In the data rows, the value 128 means zero.
Some points:
[162 122 116 135 124 136 139 174 163 116 132 150 137 108 149 184 152 164  97
 100 136  82  39 104 170  82 130  87  81 143  66 169]
[128 110 133 166 104 195 149  71 127 128 101 107 104 120 103 113 113 123 149
 145 136 135  93 192 142 117 114 151 143 104 167 147]
[138 178 149 124 118 115 188  80 161 110 111 124  90 152 111 139 175 181 136
 111 158  63 147  86 156 172 140 109 101 157 125 102]
[109  92 133  66 102 135 139  98 146 108 160  62 169 145  98 151 168  71  76
 101 132 107 129 116 162 108 132 152 135 130 135 175]
[109 110 117 109 103 108 105 146 188 102 165 119 106 125  78 139 155 189 108
 114 139 204 113 113 152 106 174 142 211 153 129 117]
[130  34 140 146 169 130 105  70  97 149 114  72 116 113  89 139 126 109 104
 152 181 163 153 137  86 117 139 121 175  99  86  83]
[173 118  65 107 184 169 141 137 182 145 170 141  78  49 167 163 136 116 103
 129 127 155 133 156 121 173  78 176 144 143  88 165]
[198 176 208  91 132  95 159 116  94 147 143 102 133 147 170 142  76 108 153
 115 167 134 126 122 176  79  67 121 110  98 141 117]
[118 154 145 155 178 104 131  96 162  79 168 128  92 156 147 131 154  66 118
 130 119 109  82 164  75 159 119  55 114  85 106 210]
[153 128  88 104 147 153 162 151 181 145 139  77 112 158 176  61 110 148  81
 177 107 180 168 122 162 212 142 159 112 125 164 154]
[128 136 102 133 110 183  61 172 115 145 143 146 120 135 113 126 165 132 139
 136 105  94 119 173 119  94 168 144  95  76 137 108]
[131 125 131 133 123 153 115 105 111 102  88 103 114 156 121  97 135 123 138
  75 109  81 118 116  88 108  86 168 116 129 134 172]
[181 136 125 209  67  92  94 132 147  92 107 100 124  71 123 116  92 123  70
 108 132  58 210 102 120 116 149 115 162 190  92 151]
[ 84 132 142  93 106 137 168 148 125 120 128 155 146  95 145 121  97 130 136
  92 149 186 129 111  85  60  82 183 140  68 128 126]
[ 68 212 149  60 126 101  71 110 187 141 132 168 119 125 154 139 141 120 133
 192 115  77 139 132 155 123 154 151 191 111 100 160]
[117  85 161 132 158 111 105 106 116 180 131 114 163 128 119 111 131 101 183
  59 115 141 104 101 110 102 123 162  87 120 146 118]
[184 130 163 146  97  82 129 147 133 160  61  40 124 157 158 109 143 128 114
 164 153 158  87 142 108 133 124  89 170 113 181 123]
[114 125 161 123  97 149 101 116  84 174 142 139 159  93 112 216 120 121 131
 188 122 110 192 119 115 190 100  72 144  56 123 137]
[159 143 116 133  94 102 130  55 143 111 163 121 122 113  88 121 102 173 126
 107  47 138 177 177 147 149 147 125  51  77 139 109]
[109 170  79 124  67  92 174 127  93 164  83  81 159 116 110 130  67 117 107
 136 158 106 115 166 161 106 115 124 166 110 133 100]
[121  94 137 123 160  94 149 157 138 126  70 178  86 112 178 144 118 130 166
  93  76 116 145 117 109 137 187 130 154  95 144 134]
[154 135  81 102  91 158  93  92 143 164  92 151  90 144 125 133 173 169 126
 117 127 126 149  34 115 134  81 122 142 118 155 122]
[128 139  80 151 133 136 143  92 131  33 130 143 133  95  70  93 173  81 122
 146 130  93  83  99 193 141 102  95  69 104  78  95]
[116 146 125  99 120 120 178 147  85 154 141 110 128 122 109 160 105  50 135
 102 113 138  98 116  80 179 113 151  96 193 105 110]
[163 113 136 136 113 100  83 142 117 146 111 158 162 146 107 144  95  80 124
 151 171  95 177 136 130 147 148 134 110 131 179  74]
[ 37  98  98 129 118 151 152  96  96 111 112 109 151 159 139 143 134 165 115
  79  91 156 112 129 106 146 120 112  91 132  75 155]
[152 131 117 223 131 146 136 157  53 178 139 142 179 124 138 118 113 155  93
 127 194  83 127 127 107 130 146 125  98 112 122 133]
[119 105 158 121 149 177 136 149  93 114  89 114 144 153 139  40 128 211  73
  89 104 120 196  95 150 118  98  46 142 100  99 137]
[195 149 127 157 178 129 156 145 139  97 107  99 121 106 132 156 157 145 188
 117 173 148 150 147 129 169 149 112 166  78 112 112]
[138 110 193  58 109  82  68 117  91 132  87 152 101  87 112  95 123 151 130
 102 146 122  85 151 130 168 115 126  81 114 150 165]
[125  81 112 131 145  39 113 126 124 155 187 121 154 113 110  86  73 148 135
  66 160 134 141 141 172  78 115  98 171  86 116 133]
[ 79 113 154  85 171 154 162  72 119 200 124 124 130 132 142 116 100 168 169
 136 160 128  87 155 126 168 155  76 132 134 128 164]
[ 98 138 136 121 158 149 111 156 108 128 149 112 134 162  95 175 126 172  75
 173 119  99 145 207 134 168 169 138 157 110  88 124]
[144 152 186 138 137 155 148 137 187  83 104  94 103 106 129  98  93 135 134
 194 136  63  66  95  81 128 142 148 154  72  94 147]
[129 137 145 101 117 139 189 161 129 159 160 191 127 135 123  54 143 116  73
 178  87 126  92 156 166 100  96 114 166 141 134  89]
[127 142 148  90 130 171 124 103 134 120 180 122 142 125 193 114 171 105 117
 135 131 101 145  98 203  73 178 119 101 101 162  53]
[145  87 152 143 128 133 189 161 185 125 119 144 160 106 112 145 101 116 142
 180 161 181 107 143 159 147 120 158 130 162 137 178]
[146 142 144 150  89 119 100 138 117 148 144 186  86 171 164 166  98 106 155
 112  65 165 102 140 131 140 167  93  96 118  99  98]
[127 103  97 147 121 178 161  98 163 103 166 131 136 119 151 147  94  86 144
 113 136 102 148  74 116 160 123 142 141  66 147 123]
[143 155 126 115 167 134 125 144 145 105  82 104 130 188  91 134  71  71 112
  89 136  97 119 168 148 134 114  96 171 130  75  60]
[ 97 144 124 130 108 135 117 139  84  93 205 131 172 109 153 124  92 138 145
 113  77 158 158 125 113 153 154 139 129 186 113 183]
[133  78  90  47 202 135 140 128  90  85 134  98  67  61 150 105 135 117 159
 189 145 128 161 141 107  53 128 140 132 140 141 122]
[189 144 122  97  93 135 109 121 144 115 172  83 166  73 117 128 135 155 140
 105  72  96 105 178 106 151 152 107 111  78 110 146]
[118 105 132 123 119 205  64 150 116 111  92 109 142  70 166 123  79  91 120
 120 140 118  87 115 160 185 187 109 147 102 137 144]
[180 191  94 127 154 130 109  77 129 103 122 172 205 157 135 157 120 155 122
 142 115 132  91 159 115  71 138 142 160 164 196 142]
[ 76 167 128 122 130 113 160 127 152 130 151  78 128 134 131 134 114  67 114
 116 153 151 136 137  87 147 159 132  80  99 120 156]
[108 125 148 158 127  90 136 133 154  92  83  81 175  98 173 103 145  69 117
 130  60 102 140 107  90 160 124 146  76 177 174 114]
[146 104  61 122 102 124 136 135 141 125 113 154  92 180 172 195 119 141 130
 167 147 121 117 126 143 139  96 159  71 153 111 105]
[110 132 170  99 129 161  98 110 132  55 125 152 149 145 133 110  87 111 153
 148 120 159 146  85 116 113 161  76 132 158  97 156]
[ 97 130 112 162 116 107 105 151 154 150 110  70 129 128 109 172 158 109 126
  98  65 157 125 114 132 146  64  74 206 159 101  69]
[173  86 103  97  91 123  94 104  99 177 104 160 103 183 140 135 122  94  83
  87  93 103 114 122 102  80 181 156 168 148 115 129]
[120 152 150  84 122 144 171 108  52 137 140 127  89 148 152 182 180 130  49
 118 128 147  87  78 105 136 136 160 148 119 127 119]
[101 133 145 140 137 133 108 147 170 129 199 116  91 146 178 144 144 121 133
 106 155 117 159 102 106 198 105 148 112 133 149 104]
[116  89 155 161 117 131 104 154 142 113 173 217 129 166 179 103 153 125 139
 200 180 126 104 144  65  76 102 121 113  95 150 139]
[159 109 112 129 137 108 144  82  89  69 189 167 115 158 134  99 113 130 144
  71 127 115 101 134 139 204 106 188 171 169 114  69]
[117 131 140 189  79 154  91 109 126 170 117  79  81 121 123  72 164 133 145
 120 168 174 100 163 114 114 111 133  88 125  79 157]
[ 74 108 148 104  92 155 163 118 157 124 147 110 163 131  64 151  67 143 183
 147 132 152 101  42 123 112 168 119 120 135 151  86]
[102 121 154 131 138 118 143  38 140 198 107 134 106  92 122 105 122 125 170
 157 131  76 205 135 137 127 111 126 122 200 127 201]
[ 99 152  82 141 161 160 147 100  82 113  62 170 111  81 100 139 112  86 171
 137  75 115  99 154 114  86 124  95 157 168 150  74]
[145 176  92 109 138 155 119 141  86 186 151 127 104 128 153  89 167 135 141
 117 140 148 103  71 141  80 126 131 127 173  61 124]
[175 168 131 133 155  63  71 106  96  93 116  81 153 151 151  95  68 155 150
 182 101 201 111  99 135 103 105 146  89 108 101 102]
[164 144 155  93 145  85 161 139 110 102 137 119 150  94 124 143 118 148 145
  94 155 103 159 118  85 133 119 123 170 151  90 115]
[126 148  94 118 152 117  98 153 126 110  87 134  50  57  88 179  83 138  82
 105 129 202 136 106 168 108 101  81  53 127 188 132]
[105 162 135 105 170 121  72 180 191 195 153 115 114  83 139 114 142 120 123
 122  83  79  75 131 161  98 136 142 123 147 156  65]
[149  84 165 129  39 123 150 136 174 155 104 189 116 123  86 107 124  74 168
 147 134 167 120 116 178 146  81 148 147 115  87 151]
[149 159 139 154 148 118  99 128 129 134 163 153 105  86 148 100 198 125 110
 153 133 158 126 148  90 140 179  83 137 188 138  68]
[117 103 157 105 103  81 176 166 108 111 167  98 127 106  47 118 142 129 129
 187 143 125 102 128 104 144 167 136 110 160 175 158]
[108 192  28 136 119 122  77 146 171 120  97 100 189 160 119 117 133 131 159
  78 238 142 161 112 121 161 142 165 150 124 128 144]
[ 86 155 129 188 201  87 123 160 113 116 137  96 119 172  63 148 137 157 154
 119 159 120 160 149 139  84 102 104 106 136 129 151]
[106 108 146 148  69 135 106 103 120  87 141 129  90 141 157  90  71 115 131
 115 141 122 114 172 132 133 135 133 138 181 117 138]
[ 92 119  92 105  61  74 142 182  86 131  77 152  77 117 131 135 176 102 132
  98 129 158 139 168 154 100 155 115  97 125 107 134]
[ 99 173 153 160 120 122 129 152  80 108 147 139  87  79 113 124 134 161 119
 118 137 114 144 137 187 155 149 244 131 109 133 146]
[ 74 112 114 137 178  88  80 128  66 123  98 114 159 125 155 189 151 140 181
 196 133  96 104  80 175 157 107 108 172 112  93 128]
[160  99 162  94 133 163  89 173  96  88 127 157 126 153  50 109 146 133 156
 147 127 144 188 116 103 179 103 122 134  96 107 105]
[160  84  97 100  91 115 117 102 161 134 179 172 107 130 121 139  97 157  99
  86 149 128  89 123  82 129  99  22 108 162 182 115]
[ 99 111 176 145 202 105 136 181 121 141 107 180 210 113 132  75 117 179 102
  78 168 116 128 153 125 175 106 147 121 141 137  95]
[148  87 149 183 136 148  98  86 125 132 125 136 175 106 119 128 123 161  98
 121 110 146  89 137 189 152 161 154 136 118 178 153]
[167  88 155 147 105 145 119 146 132 139 185  75 171 150 156 193 120 121 164
 137 145 115 174 147 119  89  86 129 126 180  79  77]
[162 135 138 172 176 149 119 104 147 134 107 184 124 110  99 169 133  96  55
  87  91 165 138  80 138  44 135 171 138 139 125 175]
[107 100 158 137  86 108 145 165 151 116 137 131 109 160 165 188 167 208 158
  88 100 101 106 168 104  78  89 174 145 123 173 180]
[134 152 133 135  89 183 102 167  76  84 154  99 106 171  81 101 118 153 138
 134 129 111 107  93  83 119  87 156 127 183 188 147]
[ 95 148 139 147 135  59 149  82 148 113 114 208 138 151 128 116 157 111  73
 138 144 140 143 120  61 109 156 141 151  64 150 110]
[134  88  66  71 111 198 144 140 126 125 120 119 138 107 158 117 153 106 161
 104 129 124 148 160  95  85 158 112 146 105 183 108]
[131 136  60 150 127 102 177 151 108 195 158 146  75 107 142 120  97 172  83
 180 141 117 145  92 101 102 196 126 134  88 143 156]
These points spread out most along one direction. Take the direction at right angles to it along which they spread out most. Go by this last direction. How far along it is each point below, from 0 to 99? 50 is the average, and the first point above lies past it. One standard deviation of the points above along it is 16.
[153 123 116  87 196 134  69 178 132 145 123 124 160 159  76 134 145  79  70
 133 138  91 153 154 159 138  67 115 129 131 169 175] ~ 54
[ 80 174  92  97 107 137 134 100 160 130 132 145 116 149 138  84  77 143 156
 141 152 129 137 177 143 148 114 138 114 155 140 121] ~ 40
[ 90 156 160 203  91 142 154 145  89 100 186 118 124 121 168 108 176  65 166
  94 125 176 153 125 194 124  97  83 169 116 207 163] ~ 49
[113 114  79  91 127  96 147 149 132 106  96 171 154 127 179 108 168 141 117
 153 135 159 145 144 121 108 119 118 114 124 110 155] ~ 46
[176  95 111 132 169  93 165 139 122 155 125 116 131 195  75  96 190  98 215
 129 102 103 115 106 178 148 222 146  99 140 117 185] ~ 41
[149 151 144 130 101 168 180 149 174 170  94 175 158  56  84 121 174 151 158
 119  99 131 145 150  78  80 141 120 103 120 116  86] ~ 54
[ 65  76 129 155 178 143 132 152 186 115 103 145  68 164 157 157  83 139 120
 125 133 115 146 125 148  89 168 129  89 145 140  72] ~ 53
[152 198 121 124 167 154 112 141 167 150 119 174 152 130 132 162 164 113 152
 144 124 204 110 111  85 153 139 133 135 152 120 141] ~ 43
[102 149 137 156 171 132 137 155 155 215 150  91 139 183  80 103  89 113 118
 190  74 133 147 110 115 137 110 141 126  89  76 117] ~ 41
[167  89  69 161 120  90 164 171  89 109 105 118 155 141 156 138 111 140 143
 146  71  97 140 118 133 159  74 114 143 114 110 129] ~ 62
[150 137 191 112 106 142 150 113  93  99  64 113 193 170 170 163 161 160  70
 138 155 148 185 190 157 104 155 138  87 165  85 116] ~ 59
[139 160 150 154 141 166 150  98 114 137 103 128  93 166 118 141 118 139 143
 109  91 121 158 134 152 156 121 144 143 167 164 124] ~ 54
[ 94  75 111 147 125  90 107  36 154 126 114 105 158 128 142 109 179 168 103
 170 123 141  90 107 110 150  81 174  91 151 130  86] ~ 48
